One turn moves each row of this set onto another row. After a few examples, where does it send each row asked below?
Dipu: [  7  24  16  11  21  -3   2   2 -11   9  34 -21 -17 -52 -50 -50 -27  -3
   7 -14  23  36  18  18 -18  24  11  37]
Lep: [-25  43   0  22  43  32   0 -10 -31 -15   2  18 -69 -36 -11 -32  -1 -13
  16   7   4  30  43   0 -22  -5 -16  10]
vini: [-14  26  28  36  31 -21  10 -14 -23  10   8  12 -15 -40  -2 -56  -2  -3
  11 -26 -23  31  14  27   1  10  -5  34]
Falu: [ -1   7  -4 -11   6  32 -20 -14  -6  -3  -9  -5 -25 -29 -17 -41  26   4
  18  24  -3  20  33  11 -28  28  13   3]
Bog: [  1   6  21  44  21 -10   2 -11  -7 -11 -12  31 -25 -36 -16 -62 -23   2
   1 -34  31  42  21  28 -12  22  -1  28]
fifup: [ 10  15  -1  12  10   2  -5  -6  -8 -11  18 -21  -8 -47 -59 -45 -16   3
   7 -12  32  35  16  12 -13  24  -1  24]
zepa: [-11 -10  35  -1  15  19 -31  -5 -46  -5  -3  18 -33 -25  -1 -49 -33 -19
 -11 -19 -10  30   1   9 -34  17  14 -25]
rogo: [ -6   0   6 -16   6  31 -21  -1 -21   5 -16  -8 -14 -40  -3 -43  20 -10
   3  12   5  22  33  16 -30  25  13 -11]
Pem: [ 19   8 -10  16   8  -7   6  -2 -37  -8  25 -26 -38 -22 -33 -18  -6  -8
  12  -6  26  35  14  32 -55  -2 -10   0]
palu: [-10  -8  13   0   4  -3 -14   0 -15  -4  46  25 -36 -18  -8  -9 -23 -10
  41 -23  -2   9   6   9 -28 -11  28  12]
vizo: [ 15  -2  -4   3   1  -3  11   1 -25 -14  33 -19 -28 -18 -39 -35 -23  -4
  20  -6  24  40   8  11 -27 -22  -5  -2]
togef: [ 33  38  24  35  11  16  -7 -14 -18   1  10  -8 -18 -30 -47 -29  -8  -6
  14 -21 -10  43  33  22 -13  27  13  34]
lozof: [-13  27   5  21  20  27 -19 -29  -2   6  -4  -4 -63 -49 -31 -22   3  -8
  14   7  28  26  48   4 -17   7   1 -20]
Bosi: [-25   0  20  16   7  36 -20 -13 -40 -11   4  32 -30 -26  -5 -43 -38 -16
  -4 -16 -21  30 -15  19 -40  26  21   2]
Fum: [ 16  47  10  33  19   6   3 -14 -22  -9   7 -24 -23 -30 -48 -28   1 -10
  17  -5 -19  43  16  18 -20  22  17  33]
guz: [-47  35  -3  25  10  -6 -22  -9 -23  23   1  10 -36 -55  -5 -50 -17 -21
  23 -30 -13  22  41  14 -40  -3 -20  17]
dar: [ 20  23   3  11   1   1   4 -16 -26 -11  26 -21 -36  -7 -24   0  10  -9
  21 -16  18  15   7   9 -30  -8  -5  19]
lakob: [-19  13  34  30  29 -21   1  -5   2  -5   1  36 -15 -40 -20 -66 -26  -1
  20 -34  19  23  17  26 -26  25   8  25]
duze: [ -1 -10  14  26   7  -7 -35   3 -41 -15  23  24 -37 -30 -15 -29 -48  -5
  15 -26   7  20  14  31 -41  -7  24 -21]
Duta: [-18  29  44  29  31 -34  -3  -2 -23  10   7   8 -33 -32 -15 -64 -17 -13
   9 -31 -20  38  28  29 -19  13   3  28]
dupo: [-34  21  14  32 -11  -5 -20 -28   9  -4  -1  32 -37 -36  -7 -37 -25 -14
   7 -36  10   0  43  23 -23   9 -11   0]
tegom: [-20 -11  15  -6  14  38 -21 -28 -12  -9  22  16 -40  -8   9 -60  -7  -6
   4 -14  -4  13   6  20 -17  16  35   9]
ziris: [ -3  11  39  25  12 -15  -8 -13  -1  -6  -2  35 -22 -22 -30 -54 -29  -2
   2 -44  14  32  36  20  -8  23 -13  25]
Vuzun: [ -2  30  13  -8  33  32   2   2 -26 -20 -12  -3 -32 -49 -20 -37 -12 -13
   8  25   9  17   2  -5 -41  25   9  -9]
Lafil: [-10 -12  22  11  39  38 -26 -14 -48  -8  10  21 -28 -33  -1 -52 -21 -17
  -5 -14 -15  34  -5  13 -48  22   7  -9]
Zezi: [-26  10   0  19  28  20 -17 -18  10  10   6   4 -55 -52 -19 -36  19  -8
   1  -4  23  24  39  11 -17   0 -21 -20]
nazo: [-31 -13  21 -15   4  18 -23 -19 -21   6  11  24 -43   2   6 -45 -17  -8
   2  -8 -18  24  13  11 -30  21  29  17]
Vade: [-13  28  14 -17  24  39  10  -1 -24 -14 -16   9 -29 -30  -3 -25 -12 -20
   3  19   6  17  14   2 -41  29  19   8]
Mol: [-29  40   7  35  -5  12 -16 -20   4  -3 -19  26 -48 -41 -12 -37 -31 -24
  14 -44  18  14  38  13 -29   2  -5   2]
nunin: [ 28   4  -3  32   9   3 -10 -28 -34   3  25 -12 -37   0 -16 -13  15  -5
  24 -27   8  33  10  -2 -28  -7   3  15]
paz: [-26  44  13  15  33  29  -4  -8 -19 -11 -12  -1 -61 -42 -24 -46 -12 -21
  22   9  16  35  35 -20 -32 -11 -10   3]
fulep: [-28  37  -1   9  37  24 -11 -20 -33   8  11  -1 -56 -52 -27 -23  -6  -7
  24  20   9  27  48  -9 -23   3 -14   5]
Nuf: [ -8  26  37  39  26 -16  -7  -9 -22  -2  -2  32  -7 -33 -12 -62  -6  -1
  30 -34 -23  25  30  32 -14  17   3  20]
luv: [-44  34  15  38  16 -18 -25  -4 -38  -1   0  17 -43 -49   2 -49 -22 -24
  18 -25  -9  17  38  14 -50   2 -10  18]
sugun: [ 13   4 -15  18  20  -7  21 -14 -35  -4  40 -16 -41 -22 -24 -31 -31  -7
  11 -12  25  33   2  18 -39  -7   1  -6]
Baf: [-33 -15  15   3  -9  26 -40 -12 -27   2  14  14 -28 -25   3 -62 -10  -6
   3 -21 -11  20  -4  19 -22  18  32   8]
Muvos: [ 22   9  12  28   8   1   0 -12 -19  -2  16 -16 -36  -1 -34  -7   9 -14
  25  -8  -5  49   2   1 -42 -14   6  16]
lof: [-19  -4  17  17   9 -10 -34 -14 -21   8  37  26 -35 -11  -4  -6 -18  -4
  27 -22 -18   8   8  11 -37  -5  27  21]
bot: [-24  17   0  10  13  27 -12 -28  12  15  -4  -2 -41 -39 -31 -41   9  -9
  16  10   2  34  51   3 -23  -4 -22 -16]
vepil: [ 11 -15  13  27  10  -2 -28  10 -37  -9  23  22 -37 -32 -15 -16 -25 -16
  32 -25  -6  36  15  28 -52  -6  24 -20]

nazo goes to Muvos
Baf goes to dar
luv goes to Vuzun
And these:
togef goes to guz
Zezi goes to tegom

One turn moves each row of this set onto another row. After a few examples, where does it send each row asked below?
tadem: [ 19  -7  -1  22  10  30   7   9   2 -20  17  -9  -8  -9 -11 -11 -28]
livub: [-33 -30 -10   8   7  14 -26   7  37  -1  -6  10   1 -18  17  -9   9]
lifo: [ 16  31   0   6  11  -7  23   0   9 -14  -2  13   3 -12  11  25  29]
Pas: [ -5  21   2  29 -31  -3   9 -11  39 -17 -11   7  21 -15  -6   6   4]
fupa: [  9  -4   2   9 -14  30 -12  17  16 -23  12 -13   1 -13  -9 -13 -35]
Ginan: [ 12   8   7 -21   1 -25   7  -5   2  -4  23  -9  -9   4   8 -18 -11]
Repi: [  9  24   7  33 -10   6  27 -16  11 -21 -13  15   5 -14  -2  14   0]
nar: [ -1  28  -1  -5 -19 -16  -2   8  40 -13  -3   5  21 -12  11  16  29]
fazav: [-11  -7 -18   9  -7  25 -43  29  22  11  -2  18  13 -15  -3  -5 -10]
vog: [-25 -26  -2  -4   9  26 -26   8  15 -12 -14  17  -7 -22  23   3  -4]
Sor: [  5 -11 -24  30  30  27 -11  17  -1  17   6  26  -2 -11  -6  -3   1]
vib: [ 10   6   3 -16   3 -28   9  -6   7   0  27 -11  -6   6   5 -22  -5]
nas: [-19   6  15  12   1 -17 -20  26 -27   4   8  25  10   3   9   1  19]
fumi: [  7   7   4 -20  -5 -29   3  -5  13   0  27 -13  -3   7   5 -23  -7]
nuni: [-19   4  11  19   6 -22 -16  23 -24   9  12  23  11   5   7  -2  24]
seke: [-25 -34 -14  22  27  14  -8   0  27   5   1  13  -6 -14  15  -9  16]
Gafad: [ 12 -13 -11  35   9  18   9   7  22  -8  26 -15   0  -4 -16 -22 -15]
zene: [-24   6  14  11  -6 -21 -25  28 -18   6   8  21  15   3   9  -2  20]
Beba: [  2  27  10  19 -28   7  11 -10  20 -26 -18  13  12 -18  -2  15  -8]
Zes: [  8  34   6 -13 -11  -3   4   9  14 -22 -10  13   8 -17  16  27  18]
Tate: [  2 -11  -8  23 -14  16 -11  14  37 -11  21 -20  10  -7 -15 -25 -21]
vonud: [-17 -29  -5  12  31  25  -6   1   4  -6  -8  20 -15 -18  20   1   5]
zas: [ -8 -15 -29  31  12  17 -28  22  27  22   9  17  12  -9 -10 -13   7]
veta: [  8   8   6 -24  -6 -26   1  -3   9  -4  23 -12  -5   5   8 -20 -12]
rulok: [-24   3  10  18  -1 -24 -21  26 -15  10  12  21  16   5   6  -5  26]
rem: [  3  -5 -13   7  12  37 -30  25  -6   3  -6  27  -1 -17   1   5 -15]
dusa: [  6  25  -8  15   3 -19  19  -1  34  -3   4   6  16  -9   6  13  40]
dezan: [  2  19  -2  42 -12  -4  25 -17  31 -13  -5  10  15 -12  -8   6  10]

Gafad goes to tadem
rem goes to fazav
And these:
nuni goes to nas
vib goes to Ginan
Beba goes to Pas
dusa goes to lifo
seke goes to vonud

One turn moves each row of this set onto another row. After a few examples, where does it send each row asked below?
F: [ 26   9  -1  -3   9  12  19   6  40  19   6  14  11   4   2  -2   0  -7
 -17  19  -2   6  -3   2 -30 -10  -1   4 -11  -4 -29  14 -20 -11 -25  10
   9 -12  -2  28  -3  10  -3]
R: [-22  20  17 -22 -22   2 -14 -11 -12  -3   6  21  10 -22  -7   0   9  15
  -8   3  40 -21  31   8  29  23   7  -6  -9  12  11 -12  -1   4 -15  -6
   1   6 -21  -4 -32  32 -10]
W: [ -1  -9  -9 -22 -30 -14 -16  -6   1   7  21 -27  18   1   9 -31  55 -16
  26  21  -6   8  17  -8 -13   9   5  20  26  18  15   9  13   5  -2   0
  22 -17   5  11  -1   9  36]
E: [-17 -27   5 -12 -12   0  14  18 -35  19   3 -27  31  -3   7  12 -37 -14
  23  -5 -10   6  41  -6  19  -1 -14   5   4   8  26  -9   3  -4 -18 -12
  19 -13   4  11   7  24   2]
T: [-10 -20  15 -11 -19  29  21  22 -46  37   2 -14  11  -2  19  20 -12  13
  21  15 -13   8  31  25 -10   1   1   4   8   6  11   1   6   2 -22 -32
  10 -10 -12  23 -13   4  16]
S: [ 44 -36  11 -23 -17  -7 -14 -18  12   2  -9  -8 -10  10 -12  22  -3  48
  16  -6  29  21  -7 -10  -6  10   2  11  -3   6  -4  -5   2  -8  -9 -11
  -9 -18 -13   4 -20 -14 -11]
H: [-13  12  27 -26   6  22   6 -19 -40  15   4   4  -5   6  -2   9  19   9
   2  17  33  -1  29  15  26   4  14  10 -14  -8  22 -10  11  15 -34 -14
   6  12   3   0 -29   3  14]
C: [ 34 -41   8  -2  -9   0 -16 -15  -9 -16   2 -15 -21   1  -1  36  -2  34
  -7  -8  18  10  -8 -14   4  -1 -19  -7  15  15  -7  12  -7  -8  -6  11
   4 -17   9  24  -8   3  -4]
J: [ 29 -36  -1  -9  -8 -22  -7   2   8  -8  -3  -1   3   6 -24  32  -4  32
  13  -4  49  13   0 -24  -2   3 -14   8  12   5 -11 -15 -18 -13  -8   4
 -19 -20  -2  14   8 -11 -16]
B: [ -4   0 -13 -29  -9  -9 -10   4  -3  34   5  -9  23 -18   7 -42  47  23
  16  21 -10   8  16 -12 -10  -2 -23  20   7  -4  -7   3   0  -4 -17   4
  -3 -28  -8 -18  15   4  24]
P: [ 22   5  -5  -9  -5  -7  13  -6  64  18   7   2   4  -1  -3   5 -19 -37
   5  14   1   6  -7  -4 -22   2   0  10 -13  -1   1   6   0 -17 -21  -5
  17  -4   6  12   0  -3  -2]
A: [ 36 -58   5 -15  -4  -6   0 -19   6  -1   9 -12 -12   6 -12  55   0  13
  13  -5  41   4   3 -13  -4  -2  -6   8  14   4   4   4   4   2 -12  -1
  15 -16   5  11  -2 -25  10]
G: [-14  -9 -18 -33 -24 -18 -15   5  10  33   1 -14  27 -29  -1 -23  47   0
  23  18  -2  -3  13 -15 -15  -3 -14  18  -1   4  14   0  11 -18 -20  -5
  -9 -13  -3 -27  19  -1  12]
N: [-18  17   9 -32  -8 -13   7 -12 -15  17  12  21  16 -15 -10  14   2   8
   6  20  58  -1  40  -3  22  39  20   7   3  -6  -2 -28   9  21  -9   0
  11   3 -20   6 -13  10  19]
V: [-12 -23  -5 -10 -21   1  -6   5   1   2  22 -14  36  -9  -2 -24  73  -9
  10  10  -3  -1  24 -11 -13  -3   8  10  23  11  13   9 -11   0 -18   5
  12 -24  12   6   1  14  22]
Y: [-18 -26  -4 -23 -36 -11  20   4 -21  25  11  -5  48   8  10   2 -28  20
  21   4  20   2  28  -6 -18  10  29  19  17 -10  -8 -13   8   8  -1   3
   7  15 -38  -5  -2  23   3]
M: [ 12 -12  13   1 -13  -1  13  32  48   6  40  20   2 -10  -7   8   9   1
  10  22  17  18 -11  11  -9 -20  12   0   7  17   5   6   2 -10 -34   4
   7  -3  21   6  22  16 -14]
X: [-29 -12   7   7 -49   3  16   8  -9  -1  15   0  20  -6  10 -12 -25  27
  11  -5   0   1  17  -1  -5  19   6   8  24 -10  11 -16 -20  -6  -8 -19
  -6   4 -28 -20 -13  27  -5]
K: [ 36  -6  17 -15  -3 -10  10  15  42  12  36   6   0   7   0 -15  -9  13
  14  27   4  30 -10   8  -4 -14  16  10   1  16  -6  12  25   8 -20  13
  24  -1  10  15  14  22  -2]
D: [-36  23  11 -21   4  -4 -13  -2 -44  11   2  -6   0  -9  -9  15  -1 -14
   1   8  48   4  19  -2  35   5  -5   9   3  11  14 -14  11  -4 -23  -2
  16  15  12  11  -9  20   5]

V goes to G
A goes to S
And these:
M goes to P
H goes to R
T goes to X

One turn moves each row of this set onto another row. After a few examples, where does it send each row asked below?
furer: [ 18  10 -16 -31   1   3 -20  -2  -5  -6   0  25   0 -20]
topaz: [ -8 -19   5   9 -36  38 -15   6 -16   7  -8   1 -22 -21]
kevol: [-15 -18  -3   7 -34  31  -8   5  -8   6 -16  -5 -28 -23]
sot: [  2  -4   0 -27  21  26   2  12  22   1 -19 -29   5  17]
Vome: [  4  -3   1 -30  21  26   5  18  16   0 -17 -27   2  23]
boval: [ 22   2 -22 -29  -1   7 -23  -2   0   5  -3  20  -2 -27]
lifi: [ 35 -25   3 -14  14  -5 -26  17 -11  -6   7  22  -3  -4]
Sof: [  6 -23 -14   7  15  24 -24  24  11 -12 -11 -24  -5  33]
vizu: [ 28 -11   4 -20   7  -8 -16   9 -10 -15   3  37 -13  -8]
bituv: [-10 -27  12  -4 -34  42  -5  -1 -12   8  -8 -10 -26 -13]
Safa: [ -8  -9   0  10 -28  39 -11   9 -21  15  -9  -4 -22 -23]
Kel: [ 14  14 -21 -28   2   6 -27  -6   6  -6   4   7  -7 -22]
noka: [  5 -26 -12  18  16  21 -23  11  -6 -16  -4 -13 -10  34]
gire: [  0 -16  -2   3 -33  46  -2   6 -10  10 -16  -6 -33 -17]
zigir: [ 10 -26  38 -22 -13  36  15   9  -5   2 -27   8 -22 -14]
kopid: [ -3   0   0 -26  19  29   4   6  20  -9 -26 -21 -10  28]
giva: [ 37 -20  11 -19  14   8 -23  13 -18 -19   1  32 -10   0]
fipos: [  1 -30  -9   9  12  22 -20  23  -9  -8  -9 -20 -11  36]
radov: [-10  -3   4   0 -33  42 -12   1 -18   5  -8   3 -30 -18]
kos: [-14 -16  -3   6 -36  29 -13   3 -14   4 -14  -6 -33 -17]
zer: [ 36 -32   5 -23  10  -6 -27  12  -6 -18   1  23  -5  -4]
dasa: [ -3 -30  37 -15 -16  37  10   5 -12   3 -20  -5 -32 -11]
dilol: [ -3 -13   0 -27  18  25   3   8  21 -12 -32 -30  -5  22]
rinum: [ 11 -22  43 -21  -9  35  14  21 -13   2 -25  -7 -20  -8]
Mok: [ 36 -22  12 -16  10   3 -28   5 -18 -23   2  28 -12  -2]
Bag: [ 38 -21  13 -25  16  -7 -23   8  -6 -13   5  23  -9  -1]
ludus: [  6 -29 -10   9  16  15 -21  12   7 -22  -6 -25  -9  32]
sul: [ -3 -17  39 -19 -13  37  10  15 -16   5 -24   0 -29  -4]
Godif: [ -4  -4  -9 -26  20  30   6  15  13  -4 -28 -28  -5  21]
renon: [  8   5 -22 -38  -6   9 -24  -2   8   0  -4  15  -6 -24]
kunu: [ 33 -29  24 -24  18  14 -24   8 -16  -5  13  19  -3  -4]
geb: [ -7 -12  -6  12 -27  41 -21   9 -15 -10 -22  -1 -35 -18]
gok: [  7  -6 -11 -18  29  30 -11  19  14  -9 -29 -29   1  23]
litub: [ 28 -22   9 -19  14   0 -25   9 -13 -23  12  24  -9 -16]
vil: [ -2  -5   0 -24  21  19  -6  12  11  -1 -28 -22   5  34]
fur: [ -4  -1  -8 -26   9   7  15   9  22   2 -25 -24  -2  20]

bituv goes to gok
Vome goes to Mok
And these:
boval goes to sul
geb goes to fur
sot goes to giva
dasa goes to Sof
zigir goes to fipos
radov goes to dilol
rinum goes to noka
Safa goes to kopid
litub goes to gire
topaz goes to Godif

